The rows below come in pairs that one turn or mirror swaps. Which row does each named row swap with?
Fepek: [-12.0   4.4   5.8   4.5   9.1 -14.4   1.5  -3.3   3.4  -6.2 -33.2  -2.9
   7.6 -21.7   2.7   2.4]
rarus: [ -5.6  -6.3  13.5   5.3  14.2  23.8   2.2  14.4  -0.6   9.3 -29.8  -1.5
   0.1  -4.9 -34.4   2.6]
Kazo: [-11.6  15.5   5.9  32.7  -2.1  24.6   0.5  -1.6   1.9  -5.5 -28.0  20.7
  17.3 -12.1  -3.2  12.5]
Mepi: [ -6.2  -7.9  12.6   5.9  14.3  13.6   1.5  15.7 -13.8  14.2 -38.3  32.7
  13.6  -9.8  -4.2  -3.8]
zuka: [  9.2  16.9  -7.0   4.5  14.0  19.3  -0.6  -5.7  -9.4 -14.1 -31.2   9.7
  12.3  -5.7  -3.7 -15.8]
par: [-18.0   1.8  24.1   9.8   3.8   3.2  14.0  16.5  -3.1  19.5 -37.9   9.4
   6.2   0.9 -13.1  -0.4]
bez: [ -3.0  14.5  15.8   6.6  -7.6  22.1   8.5   5.1  -5.1  -5.6 -57.9  26.5
   8.9  -5.2  -6.7  11.1]
leku: [ -5.1  -7.3 -19.3   1.5  -4.7 -10.6  -0.7  10.9   5.0  -1.4 -31.3   9.4
   6.9 -12.1 -19.7   8.5]
zikip: [ -9.9  13.2   4.6   3.3  12.1   6.9  -2.7  17.1  -5.2 -17.2 -31.4  -4.1
  26.0  -4.5   5.3  -3.8]
piva: [ -9.2   5.1  -4.9   3.8  -3.3  32.6  -2.2  -5.0 -22.3   6.7 -35.9   9.7
  18.7   2.9 -30.4   2.5]
Dum: [ -7.0  23.8 -10.7   2.8   3.0   0.1   5.0   3.9 -18.7  14.3 -29.2  -6.1
  -8.0  -3.2 -28.8   5.3]
buz: [-13.5 -22.3   2.0   1.7  11.2  16.6  -3.2   2.8   9.7  10.7 -30.3   5.4
   9.5 -15.2  -0.9   5.5]
Kag: [ -4.7  14.2  28.0   6.2  -5.7   9.7   5.6  13.6  -4.6   7.7 -35.9   6.9
   5.4 -14.4 -33.0   7.6]
remis: [ -4.5  -0.5  -6.0  11.1  -1.0  15.8  -2.2  -1.3 -38.6   6.1 -33.2  20.1
  14.5 -20.5 -22.9   5.5]
Nug: [ -7.2  18.5 -23.1   7.8   1.4  13.2   4.2   7.7   0.8   6.6 -34.9  10.1
   8.5  -3.4  16.9   6.1]
Pemim: [ -2.9  13.7  12.2  13.1 -20.5  16.6  -3.9  -7.1  -6.3 -11.9 -42.8  15.5
   8.5 -11.4  -6.0  22.6]
mok: [-10.7   6.7  29.2  -2.4   6.9   9.4   0.9   5.3 -22.5 -15.2 -29.6  -1.0
   5.7 -10.4  -1.1   9.2]
didez: [-16.1   7.7  -4.1   2.9   7.8   5.7  10.9  16.2 -17.7  18.6 -27.3  -8.5
   3.9  -9.3 -15.5 -18.0]
meke: [ -5.7  22.9   1.4  13.0 -12.8  11.4   3.8  13.6 -24.6  10.7 -38.5  -6.5
  16.8 -16.9 -27.6  12.6]
figaz: [ 13.1  -0.9  -1.2  19.6  -7.8  18.6   2.9 -10.2   5.7  14.9 -39.4  10.8
  21.4  -5.1  -3.2   4.7]
tegip: [ 11.0  16.6   7.0   4.3  -3.0   5.5   3.0  -0.3   9.5  16.2 -27.0  17.7
   0.1   2.2   3.9   3.1]
Rofa: [  9.4  23.0  12.2   8.2  -2.5  14.1  -2.9  -1.3 -20.4  -5.7 -43.4  16.0
   2.2 -19.3   7.6  -1.5]
mez: [-10.4  15.4 -23.4  15.2   7.3  35.4  -4.1   1.8 -19.7   5.8 -30.7   0.0
   3.7  -1.2  -6.5   2.6]
rasu: [ -2.2   6.3  15.7   7.8 -10.2  14.8   4.0   2.1  -5.9  26.1 -17.1  21.3
  -4.6  -8.5  -4.9  13.5]
kevi: [ -7.8 -17.9   0.4   4.9   4.5  10.2   1.0   6.5 -26.1   0.2 -31.7 -10.7
   1.7  -7.8   7.6   2.4]
sut: [ -4.4  16.4   3.9   5.4   3.1  10.8  15.0   6.9 -26.1   4.1 -40.0  -1.4
  -7.2 -19.5 -10.2 -20.3]
zako: [ -7.4  24.8 -10.0   6.1  11.8  -2.2  -1.4  -9.4  -3.4   5.3 -27.1   8.2
   9.5 -13.2 -34.7   8.5]
Fogeg: [-20.3  -4.0  -0.8  -5.9   5.6  10.5   3.5  19.5 -12.7  19.3 -13.8  -2.5
  11.9  -6.8  -4.7  -5.1]
Gad: [ -6.3 -11.7  25.3   5.2  -2.5  12.1   9.8   8.0 -16.7   3.5 -37.5   9.6
   6.0 -13.9 -28.7   1.6]
Fikot: [  1.2   2.1   4.1  -2.4   6.6   0.0  -8.9  11.3   4.5   1.2 -43.5  16.6
   8.2 -12.7  -9.3  32.9]
bovus: [ -4.5  -1.6 -10.1   1.0 -12.3   2.0  -1.0  -7.6 -17.3  25.5 -30.4  -0.9
  -2.3   6.2 -10.3   4.0]
gos: [-15.0  -0.5 -10.1   7.1   1.1   9.5  -3.0   8.5   9.7  -2.6 -35.8  13.7
  23.6  -1.6 -14.0  29.4]
tukit: [ -6.6  32.3  11.3   6.6 -11.0  -2.3  -2.0   3.2   4.7   0.0 -30.4   3.4
  11.6   1.0 -12.6  -3.1]
Nipu: [-19.8   3.4 -12.7  24.0   7.3   7.4  -2.0  16.8  -2.8 -12.5 -32.0   8.2
  -2.2 -22.3 -19.0  15.4]
Sumik: [ -6.9  19.0  13.5   3.3   0.8  19.6   5.6 -12.3 -28.2  -8.2 -42.4   2.7
  10.4 -27.3 -14.0   5.5]
togi: [ -3.9   9.5  -5.6   7.6  -3.8 -10.2   2.9   6.5   8.9   5.7 -35.1   7.3
   5.0 -14.5  16.6   4.6]
siti: [-11.4  15.9  -0.7  10.3  -0.8  20.4   2.7   9.1 -32.6   2.5 -32.0   0.4
  -5.7  -5.5  10.9  19.2]
logu: [ -1.0  -6.6 -14.7   2.8   0.6  10.2  -3.3  -1.8   7.9  16.7 -36.1  11.9
  11.4  -2.4 -19.5  25.5]
Sus: [ -8.9  -9.4 -11.9  -6.3  14.6  19.6  -6.9  -3.1  -8.4 -10.3 -20.6  -1.6
  13.9   1.6  -3.7  10.7]
parik: [ -6.9   6.4 -10.5   3.3  -5.1  40.1  -0.9  -4.6  -7.1   1.9 -24.2  11.0
  20.2  -7.5   3.1  15.6]
tem: [ -6.6  25.5  15.9  11.8  10.7  12.1  12.2   9.3 -15.0   1.9 -38.8  10.2
   3.5 -17.4   7.0 -13.4]
luru: [ -6.3   4.8 -34.4   7.5   5.3  14.4   2.3   6.1 -14.4   4.6 -27.3   3.8
  -1.4 -15.4   4.7   3.9]
maz: [ -8.6  -0.9 -19.1   5.1  -5.9  32.4   5.1   5.1 -14.9  -2.8 -44.6  10.3
   2.0  -2.6 -28.5   8.1]
togig: [-22.9   5.3  12.4  -4.3   8.6   1.6  -3.0  21.4  -9.2  -2.4 -35.1  -0.4
  13.4 -28.9 -17.2   8.6]

remis swaps with Kazo
zikip swaps with kevi
Fepek swaps with Fogeg
Kag swaps with logu
togi swaps with didez
par swaps with leku
zuka swaps with siti
rarus swaps with Fikot

